Look-ups in named tables: a row name and a column name give one cell, copied from the table.

kabu:
,pefat,toda,zivego,vaded,nav
pas,116,63,146,13,38
futopi,110,87,129,89,62
nudited,71,122,159,132,45
kigap,63,167,63,43,77
zag,12,155,131,58,63
pekuran,130,192,92,127,101
zedo,8,85,69,142,146
gemoz,79,138,33,63,80
loba,165,118,88,170,141

What is the vaded of zedo in kabu? 142
What is the toda of pas in kabu? 63
What is the vaded of kigap in kabu? 43
What is the toda of pekuran in kabu? 192
What is the vaded of gemoz in kabu? 63
What is the zivego of gemoz in kabu? 33
What is the pefat of futopi in kabu? 110
What is the toda of kigap in kabu? 167
What is the toda of nudited in kabu? 122
What is the vaded of loba in kabu? 170
What is the zivego of nudited in kabu? 159
What is the nav of loba in kabu? 141
What is the nav of zag in kabu? 63
What is the pefat of zag in kabu? 12
What is the pefat of loba in kabu? 165
What is the pefat of zedo in kabu? 8
What is the zivego of loba in kabu? 88
What is the zivego of zag in kabu? 131
Row with the largest vaded: loba

veb =
	peva	sura	bamenun	reko	pir	vumi	zimin	bibut	dez	kanulu
rem	55	32	114	90	66	152	69	134	121	137
dab	91	160	171	117	144	116	26	133	168	151
malo	163	70	108	148	116	144	151	99	75	99
mudenep	59	167	162	72	100	100	118	154	121	87
paf	144	117	101	178	117	97	60	105	104	99
ravim	182	196	101	236	200	84	77	107	103	103
rarume	40	127	199	17	73	124	81	157	167	132
suvikun	58	83	104	103	100	127	88	139	112	122
zekiz	43	131	134	106	123	116	126	170	60	72
gefa	112	121	91	156	142	114	125	123	78	94
tutum	48	106	83	148	183	145	45	153	126	175
dede	99	78	120	92	56	110	87	122	122	103
modum	133	85	159	112	60	110	122	120	85	54

What is the pir of suvikun in veb? 100
What is the bibut of modum in veb? 120
What is the bibut of dede in veb? 122
What is the dez of dede in veb? 122
What is the zimin of rarume in veb? 81
What is the bibut of rem in veb? 134
What is the kanulu of dede in veb? 103
What is the zimin of suvikun in veb? 88
What is the bamenun of gefa in veb? 91
What is the peva of gefa in veb? 112
What is the vumi of dab in veb? 116
What is the pir of modum in veb? 60
What is the zimin of gefa in veb? 125
What is the peva of dab in veb? 91
What is the bamenun of suvikun in veb? 104
What is the reko of zekiz in veb? 106
What is the zimin of tutum in veb? 45
What is the dez of suvikun in veb? 112
What is the bamenun of tutum in veb? 83

mul.csv
,kelat,sopov,tul,pag,fuleta,vilu
nolon,-3,-3875,-1566,1595,17,669
penagu,-751,1018,-790,1510,1728,3205
ledig,410,-1931,3556,2104,-1730,-1941
dopib,3467,-351,-6119,8481,370,-5564
gis,-3586,-2724,1512,467,-1742,-3247
dukun,2926,-330,3356,-1555,458,862
vepen,-1018,-2581,-2765,2080,36,-957
pum,-2176,-4279,6936,1538,-1240,1884
mupib,4221,-28,-5817,6421,738,-7402

What is the tul of dopib in mul? -6119
What is the tul of dukun in mul? 3356
What is the fuleta of penagu in mul? 1728
What is the kelat of ledig in mul? 410
What is the pag of dukun in mul? -1555
What is the fuleta of dukun in mul? 458
What is the fuleta of mupib in mul? 738
What is the tul of mupib in mul? -5817
What is the tul of penagu in mul? -790
What is the vilu of gis in mul? -3247
What is the pag of ledig in mul? 2104
What is the kelat of vepen in mul? -1018
What is the pag of gis in mul? 467
What is the vilu of mupib in mul? -7402
What is the fuleta of vepen in mul? 36
What is the sopov of nolon in mul? -3875
What is the sopov of pum in mul? -4279
What is the pag of nolon in mul? 1595
Row with the largest vilu: penagu

dip =
         likot  mirezu  ponali  bifefi  fegimog  kota  bav
zefone     235     240     122      80      136    92   53
lomerel    176     177     151     142      154   146  136
suta       242     246     117      77      135    95   38
divisel    208     209     135     112      145   120   95
fopa       235     235     121      85      137    98   57

divisel, ponali: 135
divisel, bifefi: 112
zefone, likot: 235
divisel, bav: 95
fopa, ponali: 121
fopa, kota: 98
lomerel, mirezu: 177
zefone, fegimog: 136
fopa, bifefi: 85
suta, mirezu: 246
suta, kota: 95
fopa, likot: 235
zefone, mirezu: 240
fopa, fegimog: 137
lomerel, likot: 176
zefone, bav: 53
lomerel, fegimog: 154
divisel, kota: 120
zefone, bifefi: 80
suta, bifefi: 77

luvuno =
,ziso,lukamav,navor,salodam,tud,bover,gilam,nor,bek,zakani
zilaniv,3475,5027,4647,7936,2628,3871,4968,1266,4566,3901
vorur,3475,5027,4647,9997,5828,5629,3611,5969,5159,4246
gida,4140,5027,4647,2168,5828,7573,5226,6968,5159,4246
sakizot,3475,5027,4514,9997,5828,2220,4968,4626,5159,4246
lenim,1006,5027,4553,7936,5828,3128,4968,5969,8962,4246
kek,2246,5027,4647,7936,3065,5629,5226,5969,5159,3078

What is the bek of kek in luvuno?
5159
What is the navor of sakizot in luvuno?
4514
What is the ziso of lenim in luvuno?
1006
What is the nor of sakizot in luvuno?
4626
What is the ziso of sakizot in luvuno?
3475
What is the gilam of kek in luvuno?
5226
What is the gilam of zilaniv in luvuno?
4968
Row with the largest nor: gida

